In the table below, every row is followed by its label. The labels come from one hidden rule.
[ 1.10 -0.96  0.72  1.16  0.82  0.17  0.47  1.27] C
[-0.58  1.03 -0.96 -1.12 -2.14 -0.34  0.19 -1.60] A
[ 0.56 -0.16  0.27  0.58  1.08 -0.09 -0.08  0.42] C
[ 0.52 -0.61  1.21  1.49 -0.10 -0.77  0.14  1.19] B
[ 0.82 -0.74  1.79  1.59  1.01 -1.09 -0.20  1.58] C
[ 1.15  0.57  0.88  0.76 -1.02 -1.72  1.15 -0.21] B
[ 0.45  0.23 -1.01 -0.61 -1.48  1.00  1.44 -0.82] A
[ 0.33  1.52 -1.69 -1.16 -0.54  0.05  0.44 -1.74] A
[ 0.15 -0.49 -0.31  0.40  0.98  1.11 -0.41  0.58] C
[ 0.52  0.42 -0.38 -0.29  0.55  0.21  0.16 -0.34] C
[-1.01 -0.56 -0.40  0.00  1.44  0.39 -0.43  0.68] C
[-0.17  0.30  1.16  0.79  0.11 -1.99 -0.61  0.47] C
[ 0.94  0.23  0.41 -0.18 -0.05 -1.01 -0.07 -0.24] B
[ 0.11 -0.99  0.48  1.02  0.13  0.40  0.41  1.15] C
[-0.28 -0.95 -0.17 -0.02  1.58  1.74 -0.10  0.93] C
[-0.65 -0.34  0.52  0.76 -0.44 -0.71 -0.46  0.62] B
[ 1.47  0.38  2.15  1.52  0.85 -2.63 -0.39  0.71] C
[ 0.79  1.70 -1.86 -1.52 -0.65  0.57  0.77 -1.99] A
[ 0.28  0.03  0.46  0.36 -0.20 -0.43 -0.19  0.26] B
[ 0.78 -1.11  0.96  1.72 -0.45 -1.03  0.26  1.42] B
[-1.39 -1.02  0.54  0.42  1.01 -0.52 -1.14  0.98] C
[ 0.63  0.16  0.32  0.81  1.80 -1.86  0.18  0.16] C
[-0.36  0.48  0.97 -0.66 -1.47 -0.56 -0.37 -0.75] A
[-0.53 -0.14  0.23  0.18  0.31 -0.45 -0.39 -0.03] C
[-0.55 -0.14 -0.85 -0.80  1.38  1.90 -0.60 -0.13] C
[-0.80  0.19 -0.59 -1.20 -1.48  0.64  0.04 -1.06] A
[ 0.73  0.42 -0.77 -0.44 -0.15  0.27  0.52 -0.63] A
[-0.48 -1.09  1.66  2.09 -0.22 -1.79 -0.35  2.09] B
[-0.19  0.67 -0.49 -1.19 -0.65  0.45 -0.07 -1.31] A
[ 1.28  0.95 -0.85 -1.27 -3.03  1.45  1.62 -1.82] A
[-0.86  0.47 -0.58 -1.06  1.17  0.75 -0.79 -0.25] C
[-0.18  1.13 -1.00 -1.60 -1.99  0.27  0.32 -2.05] A
[ 0.04 -1.72  1.56  1.65  0.16  0.16 -0.17  1.59] C
[ 2.35  1.46 -0.59 -0.97  0.79 -0.34  1.13 -1.24] B
[ 1.41  0.77  1.00 -0.48 -1.49  0.33  0.18 -1.17] A
[-0.46 -1.05  1.42  1.38 -0.63 -0.73 -0.42  1.09] B
[ 1.02  0.21  0.17  0.04  0.45  0.00  0.17 -0.25] C
[ 1.36 -0.61  0.92  0.31  2.07  0.48 -0.31  1.06] C
[ 0.54  0.70 -0.45 -0.51  0.49 -0.04  0.10 -0.64] B
[-0.27  0.15  0.13  0.28  0.14 -0.73 -0.34  0.16] C
Which label does each new row get?
[-0.48 -0.19 -1.53 -2.05 -0.20  3.00  0.15 -0.90] A
[ 0.07  1.37 -0.82 -1.28 -1.75  0.01  0.18 -1.96] A
[-0.79  0.27 -1.16 -0.53 -0.51  1.00  0.46 -0.27] B
[-0.63 -1.00  0.64  1.01  1.03 -0.32 -0.81  1.46] C
[-0.89  0.65 -1.34 -1.11 -0.84  0.51  0.10 -0.75] A
[ 0.25  0.20  1.11  0.63  0.85 -1.55 -0.45  0.51] C
[-0.84  0.09 -0.92 -0.80  0.64  0.51  0.12 -0.01] C
[-2.97  0.23 -0.44 -0.61 -0.54 -0.58 -1.55 -0.14] B
